In the data rows, 128 means zero.
Here are some rows, each followed by its group. Rows of different groups can look alike.
[134 101 142 147 134  83 140 143 121 127 100 122 119 146  88 103 128 137
  88 101 142 140 123 134] V
[176 161 181 118 127 154 132 106 128 105 101 103 132 134 113 111 138 125
 116 161 146  99 135 114] R
[155 102 142 150 137 100 138 154 136 128 101 118 115 142 103 102 119 127
  88  98 138 133 124 127] V
[170 158 205 128 104 194 118  93 137 133 103 144 108 125 149 177 204 114
 157 164  95 113 119 126] U
[ 93 103 101 131 118  93 123 123 108 144 157 175 255 123  90 109  93 122
 106 117 113 128 122  88] B
[172 163 211 127 126 190 116  93 129 131 102 142 110 127 148 171 193 123
 160 162  97 120 136 133] U
[ 86 103 110 129 129 105 129  98 138 106 126 103 186 143 103 105  96 140
  93  98 155 164 137 107] B
[173 160 181 119 152 152 134 115 124 105 101 104 126 138 102 110 132 135
 130 164 141 100 139 104] R
[131 101 127 133 124 128 115 146 128 154 102 182 112 131 130 122 114 114
 137 106 111 145 132 136] H
[175 162 183 138 129 150 131  96 136 107 104 105 128 139 120 112 134 123
 131 152 137  99 144 109] R
[119 111 102 125 111 104 102  98 118 234 122 175 126 122  93 104 219 120
 107 103  98 213 116 119] W
[113 102 121 134 134  89 145 156 117 107 126 101 108 125 225 159 101 146
 154 103 128  97 135 123] V
[149  98 146 138 139  97 136 150 127 127 102 125 116 135 107 103 121 124
  89  96 147 134 137 141] V
[143 107 103 127 120 111 127 162 133 136 141 103 105 126 138 118 170 135
 123 109 148 135 141 137] V
[ 95 101 100 122 122 107 114 107 125 219 206 161 109 105 107 105 154 110
  92 100 127 133 118 145] W
[110 112  98 128 126 152 126 144 130 142 135 119 108 113 135 132 117 135
 136 114 114 138 116 138] H
[140 103 135 127 111 125 119 148 126 147 107 187 113 123 142 120 106 121
 130 109 112 148 123 141] H
[ 78 101 102 120 131 113 110 181 111 107 188 155 197 131  99 104  94 132
  89 101 139 103 115 105] B
[119 101 102 130 128 101 135 104 134 127 145 103 149 124 157 104 129 143
 145 104 136 115 127 100] V
[169 192 183 129 111 127 122 105 132 104 102 105 109 112 202 173 168 127
 214 185  94  92 120 122] R
[158 176 143 133 131 195 140  88 131 108 102 105 105 138 117 131 121 126
 129 176 144 108 135 118] R
[ 99 121 106 118 121 140  96 154 105 106 188 218 218 139  98 100  99 122
  88 105 122  97 125  98] B
[145 183 149 118 127 139 127 102 120 104 100 103 108 123 108 158 154 130
 140 191 136  95 121 153] R
[143 142 158 134 137 150 122 107 135 106  99 105 165 131 161 105  95 137
 158 133 127 102 138 110] U
[116 107  98 117 146 153 133 141 132 104 165 105 106 136 100 105 102 140
  92 105 158  96 129 141] B
[107 164 100 119 133 156 119 111 116 134 145 110 107 117 164 142 144 112
 148 165 109 153 118 154] D
[ 99 130 133 123 114  95 127 217 130 107 102 114 108 116 153 237 100 118
 149 148 106 216 127 132] D
[165 138 156 139 149 152 131 102 141 105  98 107 161 142 163 101 103 131
 151 135 128 104 131  96] U
[134 174 157 110 122  95 128 106 127 117 103 152 112 128 148 169 145 126
 145 176  97 165 124 144] D
[ 94 100 108 141 136  96 136 180 116 106 164 143 104 129 107 121  93 135
  88  97 141 172 120 124] B
[127 107  96 141 132 100 139 175 137 108 153 106 132 132 183 119  94 138
 138 105 124  97 127 114] V
[185 164 201 114 124 190 119  91 133 134 102 143 105 122 152 173 198 114
 167 167  87 110 118 125] U
[115 112  98 123 100 104 109 109 112 235 124 176 125 112 105 106 202 102
 119 103  93 202 115 107] W
[112 113 100 127 122 162 139 141 125 137 132 116 110 130 142 131 141 125
 139 110 114 136 133 149] H
[ 87 156 102 112 118 109 112 103 120 145 103 145 113 128 128 254 147 117
 158 169 100 186 120 126] D
[124 103 105 121 140  89 142 175 136 110 153 104 124 118 181 118  95 138
 144 105 126  95 122 126] V
[ 99 102  98 125 140  87 119 102 127 128 145  99 148 122 158 105 131 140
 153 108 125 114 138 108] V
[145 200 154 130 125 146 102 147 113 112  99 171 182 123  99 106 142 118
 120 179 117 119 117 108] D
[137 111 101 135 121  92 136 218 121 109 114 103 184 142 102 105 110 133
 103  98 159 101 121  92] V
[141 104 101 131 129  97 141 171 127 138 136 106 106 119 144 123 177 122
 113 107 138 133 118 135] V
[ 87 103  98 138 126 108 146 171 141 103 168 145 113 130 102 127  95 131
  94 103 139 168 129 139] B
[124 123 122 118 112 179 125 130 134 163 104 122 106 111 140 171 156 123
 145 125  98 171 115 175] H
[174 162 197 126 133 195 114 102 134 137 103 143 110 105 157 175 200 118
 174 160  96 112 117 131] U
[118 124 125 126 124 169 126 109 136 162 103 119 107 114 150 171 162 116
 156 123 107 163 124 179] H
[111 105  96 130 131  96 124 104 128 131 141 105 151 119 157 103 133 129
 149 107 128 127 145  99] V
[134 104  98 131 114 109 117 133 116 240 149 227 113 104 101 105 181 105
  89  98 112 143 112 111] W
[149 101 153 132 131 138 129 105 126 156 101 119 183 136 145 105 165 126
 138 103 121 161 122 139] H
Which group is second nearest to each row below, going by the average distance to the group's rows?
[140 107 102 135 148  99 127 220 129 111 110 104 182 142 107 103 127 140
 104 102 156 102 130 106] B
[104 100  93 118 136 141 150 148 138 106 164 108 108 132  93 103  96 142
  80 103 176 109 132 138] V
Which group is nearest to each row below, going by the distance to the centre of the group?
[100 102 102 140 128 100 133 108 130 129 145 106 152 137 142 101 130 140
 141 109 129 123 132 118] V
[164 195 178 119 127 124 128 103 144 105 103 103 107 120 201 177 180 119
 204 190  90  92 128 127] U
Which group is second nearest to each row below, going by the distance to the group's nearest row?
[111 104 113 114 131 143 148 162 145 106 113 103 123 138 151 118  96 135
 156 106 124 142 133  97] V
Which group is nearest to each row below, going by the distance to the group's nearest row?
[102 163 105 118 126 157 119 111 123 134 145 113 109 134 159 138 144 128
 141 163  99 167 119 127] D
Which group is second nearest to each row below, going by the distance to the centre of the group?
[ 79 105  98 125 126 117  99 113 126 220 208 158 113 109 105 105 138 111
  90 112 139 139 114 145] B
A new table starts here, with new groups. Each row is followed by its group. Groups can overlap.
[122 105 129 129 118 135 134 132 184 143 146 130 126 137 148  93 124 107
  85 121 109 166 155 173] 1
[132 117 132 128 119 116 144 123 126 120 115 129 130 132 132 111 155 117
 158 146 119 148 129 120] 1
[129 147 125 124 119 154 103 153 124 146 144  83  68 145 110 150 102 176
 105 126 163 112 149 116] 2
[150 144 112 154  73 128 158 127 187 138 119 121 154 119 157  84 163 115
  93  86  83 174 133 163] 1
[204 121  97 104 166 137 182 173 104  75 173 139 125 122 116 165 167 147
 179  75  95 149 110 135] 2
[ 96  66  99 131 102 136 144  31 129 137  98 163 174 111 163  97 113 120
 140 153 107 120  94  87] 3
[155 150  88 132  96 154 148 171 114 142 167 134 109 129 114 167 113 155
 152 116 126 163 148 110] 2
[109  89 171  77 113  74  84 130 105 118  80 135 176 161 155 116  83  81
 116 174 179 106  92 147] 3
[109 120 145  99 133  99  72  90 103  99  75 179 165 153 181 131 151  77
 113 181 193  94 102 110] 3
[196 135 107 110 153 141 168 165  97  72 170 128 119 110 134 170 164 149
 160  77 100 148 137 124] 2
[113 192 176 197 187 114 130  81 130 157 112 113 112 123 100 156 108 174
  91 104 153  87 144 115] 3
[112 131 121 119 130 147 100 153 122 130 143  64  54 163 102 162 100 162
 119 105 148  86 133  96] 2
[109 128 129 138 131 113 124 111 136 126 132 145 128 138 146  93 105 118
 133 151 138 144 137 125] 1
[122 157 123 128 138 141  98 155 106 133 157  52  63 160 104 175  92 176
 119 111 128  76 141  76] 2
[114 116 165 129 134 121  74 125  98 101  62 197 162 150 170 141 159  83
 134 140 222  85 117 122] 3
[142 100 143 153 114 122 150 123 115 103 111 144 132 115 116 102 149 142
 144 141 120 155 118  84] 1
[121 127 138 147 163 179 102 119 203 193 163 101 133 115 105 107 109 105
  96 121 130 143 161 189] 1
[137 122 121 133  91 143 154 128 117  98  99 122 142 109 158  99 174  96
 147  93  90 170 102 109] 1
[122 100  96 128 106 140 105 196 155 166  91 150 113 155 107 147 134 127
 151 164 165 128 129 197] 3
[131  89 104  98 118 121 110 177 131 161  98 155 103 158  99 121 129 123
 149 144 166 121 127 208] 3
[219 117  89 104 165 143 178 173  94  78 164 130 111 114 132 185 173 149
 175  78  98 149 117 131] 2
[ 94  94 155 111 113  96  96 118 121 129 102 137 150 147 158  92 108  85
 129 172 151 120 111 130] 3
[ 98 127 138 147 127 130  99 101 152 153 163 138 134 135 116 119 106 120
 118 145 133 114 190 162] 1
[100  84 120  79 112 102 109 112 117 125 111 156 169 127 153  85  96  50
 126 181 101 124 114 132] 3
[ 73 160 180 167 190 139 122  91 110 140 138 126 146 128 116 137 123 160
 136 105 115  81 124 110] 3
[146 104  76 124  98 153 102 186 144 177  99 142  92 155 105 140 145 129
 130 144 158 139 146 190] 3
[152 161 108 150  85 139 173 110 222 146 120 112 158 111 164  85 181 123
  83  94  67 197 129 182] 1
[116  92 111 122  98 137 109 174 135 146 108 131 116 149 129 131 134 110
 136 160 152 116 136 188] 3
[109 103 129 133 102 140  97 160 141 139 102 147 125 149 138 135 135 112
 135 158 182 137 140 169] 3
[128 106 121 168 125 128 166 136 102 119 116 154 138 111 102 108 148 171
 165 159 135 164 127  82] 1
[146 126 125 132 102 130 150 136 123 100 109 129 145 115 138 106 175 104
 161 119 110 159 114 110] 1
[ 88 128 143  99 117  83  63 113 119  89  81 157 166 164 171 126 111  76
 101 188 175  99  88 139] 3
[134 155 106 159  75 103 190 124 189 101 102 111 158  80 171  95 171 147
  78  83  67 190 111 161] 1
[148 222 209 205 201 133 142  48 134 191 116  90 103  99  74 184 106 164
  29 136 153 105 127 145] 3
[144 138 124 157  89 120 151 131 143 107 109 122 151 120 174  94 158  79
 107 143  98 185 115 128] 1
[ 77 139 140 143 128  94 102  98 135 119  96 159 154 115 138  93 127  91
 121 154 136 107 115 128] 3
[ 82 209 182 171 205 141 125  71 140 176 130  97 135 113  78 154 116 160
  92 115 137  84 131 140] 3
[157 153 102 148  86 141 138 153 115 143 161 130 117 129 106 159 112 160
 125 122 119 157 151 114] 2
[203 121  89  95 189 147 177 168  94  68 160 140 120 115 122 185 185 151
 170  65 100 135 113 133] 2
[111 155 134 128 181 178  99  99 224 213 166 106 138 119 134 115 119 131
 120 110  99 143 155 193] 1
[112 152 140 137 180 155  70 105 203 192 205 116 129 106  93 110  61 101
 117 129 145  82 162 194] 1
[100  69 134  56  88  81 106 118 101 102  97 138 168 124 165  77  90  45
 129 182 141 128 109 139] 3
[192 123 106 110 176 140 188 170  97  54 176 121 108 116 125 167 173 153
 160  72  92 136 108 122] 2
[123  44 107  60 116 114 130  69  92 141 101 161 157 106 114  63  97 108
 142 183 118 113 100 135] 3
[104  71  93  87  88 104 131  83 103 149  96 156 176 119 145  72 114  83
 145 190 102 114  94 105] 3
[140 125 127 136 101 122 161 130 138  66  87 124 155  97 171  90 170  90
 126 110  87 157  88 118] 1
Which group is second nearest to each row below, going by the distance to the group's nearest row?
[131 106 162 146 128 138 162 120 104 108 116 136 149 113 106 109 162 154
 174 136 117 166 114  69] -> 2
[129 127 119 136  98 125 134 123 135 128 140 154 125 130 151 110 114 113
 115 140 128 136 137 141] -> 3
Which group is nearest to each row below, going by the average distance to the group's rows?
[ 97 159 145 171 139 107 129 107 127 153 115 145 131 104 113 141 119 154
 115 132 110  98 128 113] -> 1
[110 100 132 105 121  99 109 100 127 122 128 163 160 118 132  99 103  91
 129 179 121 108 115 117] -> 3
Which other group has its centre nearest to the centre of group 3?
1
Which group is second nearest to each row below, going by the average distance to the group's rows?
[ 99 127 136 154 144 116  90  98 158 140 178 125 129 133  95 106 101 114
  92 151 154  93 194 150] -> 3
[112 124 126 125 116 125 112 106 160 150 148 138 124 128 129 105 133 112
 103 132 128 135 175 152] -> 3
[101 137 135 154 163 153  84 108 202 185 185 121 129 126 113 107  68 109
  88 135 135 123 167 186] -> 3
[147  95 137 143 124 121 169 122 124 100  90 155 141 111 127 116 175 156
 174 142 121 162 119  94] -> 2
[122 140 138 149 121 182 126 108 214 192 125 118 141 126 163 101 158 111
 113 106  91 172 155 201] -> 3
[121 122 130 149 163 181 112 111 218 186 149 116 142 124 134 103 120 124
 119 107 110 156 168 190] -> 3
[202 124  97  98 173 123 173 176  92  69 168 141 118 124 119 174 168 163
 165  68 108 138 116 127] -> 1
[125 129 143 138 123 120 125 110 134 128 136 139 130 138 137  98 139 122
 110 147 132 132 173 126] -> 3
Which group is nearest to each row below, going by the distance to the centre of the group?
[118 155 120 122 133 142 114 154 121 147 151  73  62 159 113 160  96 176
 112 110 149  95 134 100] -> 2
[144 114 187 121 137 148  70 119 106 103  53 203 171 139 199 142 172  72
 142 157 255  77 110 121] -> 3
[ 73 158 167 176 174 139 132  88 119 138 123 141 145 120 109 119 111 147
 139 107 121  99 122 105] -> 3
